Each row has a name. Each question is about the rows just above it. Places in a row count from 1.

[-24.1  -4.4 -14.5  84.8  65.8 -53.9  44.1 -65.2 -60.4  59.9 -53.6] = Labak
[ 86.1 -38.2  10.5 -71.5  -7.2  38.8 -86.3 -66.0 -20.9  83.4  33.1] = tos
[ 55.4 -31.6 -21.4  55.0 -29.6 -70.0  -7.3 -37.9  62.4  49.1  42.0] = fafo
[ -7.9 -64.2  38.7  77.9 -65.3  -6.0  80.7 -75.2 -32.0 -52.2  26.8] = zal
[ -2.5 -67.3  -3.8 -85.7 -72.9  65.7  69.7 -57.2 -55.6  59.9 -56.2] = pid
[-22.2 -44.5  80.4   9.3 -30.4  71.4  77.4 -28.0 -50.3 -34.2  49.4] = Dap
[  6.4 -52.5 -53.5 -80.3  81.3  19.7   2.4  46.2 -27.3  -4.0  46.5] = tozo
[-32.4  10.5  11.1 -11.5  25.0 -81.7  68.1  19.8  35.5  53.3  16.1] = nir
[ -2.5 -67.3  -3.8 -85.7 -72.9   2.8  45.8 -51.8  32.4 -38.1  44.0] = Sufef
[ 72.3 -87.2   9.9 -36.0 -62.5   0.3  31.8  66.7 -55.6 -12.4  38.8] = Maz
[ -4.9 -61.6  44.6  76.2   9.9  32.7  32.7  34.9 -24.5  69.6  77.4] = daku
[ -2.5 -67.3  -3.8 -85.7 -72.9  65.7  69.7  51.8  43.7 -21.0  -9.7] = bizuv
[-22.2] with -1 step of 0.1 on every entry: : [-22.3]
Move every entry of [-21.0] by +1 step of 0.1. : [-20.9]
Changed tos: [ 86.1 -38.2  10.5 -71.5  -7.2  38.8 -86.3 -66.0 -20.9  83.5  33.1]. Place and old value: : 10, [83.4]
Changed zal: [ -7.9 -64.2  38.7  77.9 -65.3  -6.0  80.7 -75.2 -32.0 -52.2  26.9]. Place and old value: : 11, [26.8]
Changed pid: [ -2.5 -67.3  -3.7 -85.7 -72.9  65.7  69.7 -57.2 -55.6  59.9 -56.2]. Place and old value: : 3, [-3.8]
Move every entry of [ 80.7 -75.2 -32.0] by +1 step of 0.1. : [ 80.8 -75.1 -31.9]

[-30.0  15.0  34.8 -43.2  25.6 -67.2 -54.6] -> kegaf
[-14.7 -25.6 -44.0  -1.4  92.9  60.2  57.1] -> bebo
[-39.7 -77.6  64.3  61.5 -88.0 -12.8 -92.3] -> mozu
Move every entry of [-25.6] by -1 step of 0.1. : [-25.7]
Move every entry of [-43.2  25.6 -67.2] by -1 step of 0.1. : [-43.3  25.5 -67.3]
Move every entry of [-12.8] by -1 step of 0.1. : [-12.9]
Where does [-30.0  15.0  34.7 -43.2  25.6 -67.2 -54.6] differ from kegaf, and what was there? : 3, [34.8]

